In the rows, zero is written as 128.
Rotation paths and how fast each direction turns (degrees each step)
Each turn is a multiple of 5 degrees from 10 to 175, or 0.
Each row of a path follows its step; steps can be skipped.
Path 1:
step 0: [105,95,160,95,125,151,132,114,131,105,175,148,144,168,155,87,118,132,70,157,128,111,153,183,165,96,119,108,140,124,121,125,132,141,152,149,120,109,93,109,64,102,134,120,116,136]
step 1: [106,133,120,133,161,96,116,124,135,177,151,148,117,153,110,130,115,89,121,143,149,142,114,59,122,117,149,133,84,156,132,129,187,154,115,175,93,125,177,145,83,131,120,150,126,125]
step 2: [131,136,87,115,130,125,123,151,94,80,116,191,138,130,98,147,121,135,146,114,126,135,116,133,95,117,128,191,138,124,95,159,133,148,140,156,139,122,145,98,172,82,152,96,171,166]
step 3: [100,93,107,104,125,96,127,154,155,148,132,131,165,166,139,93,130,128,125,94,130,118,127,157,136,99,164,131,113,125,110,132,65,125,101,95,115,136,89,80,90,143,149,73,123,92]
step 4: [119,129,156,192,139,125,185,118,136,158,88,106,170,127,123,155,112,78,128,124,170,145,120,118,154,152,181,139,139,155,145,143,162,148,127,160,121,176,136,131,134,136,136,135,137,88]
step 5: [143,149,130,92,78,169,128,117,153,65,88,125,107,167,111,153,154,115,122,101,144,153,106,121,153,80,140,126,146,80,100,135,106,133,134,160,132,133,130,155,169,106,153,150,141,151]
step 6: [108,157,113,96,153,110,129,142,125,105,132,104,131,111,118,84,160,134,110,113,76,164,120,97,204,113,132,113,141,139,111,108,120,131,122,86,98,102,142,113,115,162,106,85,97,84]
step 7: [157,133,90,203,166,87,194,103,117,101,117,123,81,117,129,131,124,153,115,150,125,171,143,136,110,150,140,129,118,131,153,120,136,161,146,119,161,146,147,143,117,135,166,148,140,98]
step 8: [137,127,181,95,72,127,128,121,150,91,96,151,60,116,163,125,120,158,129,104,149,136,82,122,103,103,107,129,141,159,173,107,106,135,102,141,134,125,99,111,131,140,158,113,131,162]
step 9: [124,151,175,144,105,120,97,129,84,131,166,80,146,102,124,109,110,130,141,73,109,119,136,104,142,132,94,124,102,151,138,187,103,157,114,101,92,98,143,131,129,158,116,138,132,77]
step 10: [154,112,107,146,151,146,153,98,120,126,157,122,105,84,113,117,136,113,156,123,109,108,120,127,153,164,129,157,90,99,152,139,110,109,173,153,185,153,88,195,121,110,132,124,174,125]
[128,132,117,138,123,118,119,132,124,129,131,131,128,118,128,143,126,127,127,124,132,128,130,136,115,116,137,129,123,143,141,126,116,137,129,123,132,134,120,111,133,139,127,125,120,137] -> 70
[126,121,129,130,129,144,128,125,125,126,133,137,116,141,132,134,131,138,130,126,127,115,130,123,127,111,132,125,124,120,120,132,133,136,134,118,143,141,117,139,126,136,136,118,123,128] -> 145
[119,145,137,130,134,130,141,122,129,130,113,116,125,132,134,129,131,125,125,140,132,119,124,140,117,130,132,120,121,143,122,133,127,130,125,126,124,122,117,131,117,119,139,124,123,136] -> 95
Path 2:
step 0: [151,133,147,122,154,123,121,128,130,135,126,147,154,159,118,173,142,140,171,71,115,119,111,115,128,119,125,123,203,109,105,170,103,148,127,136,145,98,85,133,137,129,102,110,73,144]
step 1: [131,147,161,96,118,149,129,154,126,162,108,156,192,69,104,135,132,120,117,69,141,116,107,87,132,97,122,127,149,151,105,154,88,132,116,135,137,108,105,146,116,113,124,132,164,96]
step 2: [138,98,140,140,118,157,138,112,128,143,168,124,161,90,103,148,91,122,125,122,125,91,127,99,123,98,99,105,157,131,131,154,140,137,116,95,108,163,89,76,104,122,143,191,165,140]
step 3: [174,95,136,186,136,154,106,86,119,83,124,163,136,138,110,119,139,164,113,131,122,122,110,63,121,141,129,127,127,141,98,153,116,125,123,112,98,152,100,119,105,101,98,162,94,135]
step 4: [170,89,147,127,153,155,94,99,109,126,94,129,149,109,108,109,121,125,115,95,120,164,164,105,107,132,130,170,115,86,155,157,89,90,106,164,104,149,135,121,101,125,103,108,138,93]
step 5: [102,111,158,165,92,156,137,119,126,90,103,115,159,120,136,137,93,111,134,128,98,143,178,169,134,121,126,150,94,131,143,184,139,120,104,125,145,114,102,89,80,150,118,133,142,90]
step 6: [104,144,154,155,136,133,173,110,106,90,157,133,131,154,154,172,116,164,169,104,124,178,166,110,101,131,133,115,120,113,143,147,162,121,116,122,123,109,73,150,98,110,87,128,109,147]
step 7: [137,152,125,122,141,124,132,136,56,154,96,150,157,124,138,166,105,123,123,92,102,201,94,101,116,130,163,133,82,153,122,118,149,113,111,138,119,123,106,161,128,113,110,121,164,126]
step 8: [163,102,135,119,171,98,123,105,87,154,115,104,167,122,159,188,100,105,147,134,99,132,108,160,135,104,94,150,125,156,130,125,169,121,120,122,115,129,110,109,90,157,174,132,153,137]
step 9: [150,125,145,168,150,96,143,81,124,126,102,113,169,126,176,166,156,146,159,128,151,89,124,127,143,167,127,156,153,170,83,142,156,134,125,100,137,125,137,150,95,96,111,139,109,124]
step 10: [137,168,149,104,143,133,119,110,123,157,107,78,150,124,173,141,143,119,126,102,151,139,128,91,94,149,155,178,179,119,120,173,120,119,117,147,119,179,139,138,152,89,117,137,157,125]
[110,125,135,127,140,121,125,125,127,119,129,138,127,143,116,125,128,133,145,131,136,126,127,129,131,141,118,125,129,130,115,134,131,116,130,128,129,128,124,134,126,128,135,142,115,131] -> 120
[132,144,119,133,140,132,123,133,139,125,129,122,129,126,115,126,136,121,127,123,145,119,115,129,131,121,119,131,137,130,126,128,116,130,113,127,129,128,124,112,130,121,119,135,131,130] -> 35
[125,133,125,134,129,130,124,128,120,134,128,133,143,127,113,123,128,141,124,125,131,132,120,127,124,115,123,125,135,139,138,112,142,126,141,116,117,124,129,135,126,138,127,136,136,136] -> 65
[129,112,120,124,142,132,141,139,126,132,118,123,130,122,139,136,136,129,131,122,125,122,119,133,136,120,134,116,140,135,125,135,127,130,122,130,128,127,130,146,132,129,135,140,130,133] -> 45
[126,118,130,132,125,137,130,144,127,132,134,121,123,133,128,132,129,144,138,131,126,138,116,127,139,139,124,149,125,128,142,119,130,136,123,136,128,116,125,124,126,123,130,134,129,119] -> 40
[140,123,116,123,122,121,136,119,128,135,139,147,115,127,124,143,124,126,125,130,136,126,128,125,130,123,125,132,120,135,113,116,127,129,126,137,123,131,119,130,121,126,134,137,139,125] -> 65
Path 3:
step 0: [143,143,146,144,137,166,138,99,121,128,153,115,157,140,132,120,170,150,138,114,101,120,80,116,120,117,134,108,115,94,98,179,83,145,140,110,160,70,123,90,99,158,105,97,118,159]
step 1: [118,135,80,166,116,122,122,96,171,140,166,125,122,109,114,106,104,162,105,121,103,150,120,119,99,145,120,119,133,177,77,110,104,106,156,116,109,170,149,80,105,163,142,147,144,109]
step 2: [130,117,179,152,141,105,56,101,152,114,125,157,153,126,148,134,138,130,159,110,85,91,74,164,137,153,123,98,115,130,131,144,120,156,148,152,154,113,129,87,120,153,114,127,116,158]
step 3: [122,86,116,132,108,118,131,129,145,134,167,108,157,114,124,100,169,139,121,119,143,143,124,114,75,154,125,120,154,102,110,168,74,102,185,133,68,126,151,82,124,138,145,112,129,117]
step 4: [178,143,139,157,142,103,120,104,120,144,151,154,139,149,154,114,88,178,123,144,125,137,60,109,156,152,118,115,123,140,110,119,98,130,153,127,172,107,103,67,102,129,104,104,135,131]
step 5: [106,137,134,155,115,134,104,115,159,119,132,109,119,72,72,120,168,163,139,118,89,140,135,149,97,140,136,133,133,125,79,151,111,114,185,129,141,100,131,112,96,188,135,124,107,122]
step 6: [119,126,109,181,102,124,94,92,125,131,184,117,175,132,170,136,128,95,106,140,94,116,80,116,126,154,99,101,113,136,138,114,95,112,121,146,126,143,127,64,139,157,119,122,137,150]
step 7: [168,104,150,111,127,90,89,116,147,134,130,162,116,110,131,116,150,195,152,132,113,134,122,140,127,107,132,96,164,111,90,168,124,134,183,147,99,154,151,85,122,162,136,105,140,127]
step 8: [142,128,130,163,134,102,92,153,128,119,147,100,166,133,122,156,124,122,141,106,140,132,92,115,113,204,117,141,135,137,120,117,77,70,166,123,153,96,118,81,118,127,121,102,103,111]
step 9: [127,137,123,150,113,151,139,107,110,125,166,134,141,127,121,109,157,155,102,132,116,162,87,116,151,90,131,98,127,102,66,179,110,152,173,149,146,117,104,101,119,193,116,113,124,145]
step 10: [144,155,102,177,121,114,102,121,162,122,129,112,139,87,132,124,96,148,135,120,76,111,127,130,116,160,121,130,137,160,101,116,114,79,130,106,132,165,183,64,113,161,119,100,134,127]
[121,129,125,117,120,134,135,120,113,137,139,128,131,135,127,142,134,118,132,114,121,121,132,131,122,130,132,133,115,130,127,132,113,120,128,134,117,128,117,129,119,125,127,122,132,114] -> 135
[127,129,135,138,137,115,133,119,123,139,138,138,131,131,118,117,135,123,137,128,127,116,127,132,142,114,134,109,126,131,128,133,137,123,135,127,136,126,126,139,135,124,122,123,128,126] -> 155
[126,133,119,138,132,118,129,126,133,131,123,138,145,143,135,127,136,117,121,132,124,123,128,114,123,134,117,145,129,132,121,110,137,126,134,133,133,131,126,128,130,121,123,125,129,121] -> 160
[121,134,138,137,127,132,118,133,136,119,131,124,124,122,123,140,139,115,137,122,129,122,127,123,133,134,131,133,132,124,140,127,122,135,140,132,140,117,137,138,122,123,144,128,116,123] -> 125
[133,140,131,127,128,121,131,129,134,132,123,124,132,134,135,134,117,121,131,119,125,124,138,121,127,135,122,114,129,128,150,126,123,132,120,122,135,116,129,122,123,139,110,117,131,137] -> 175
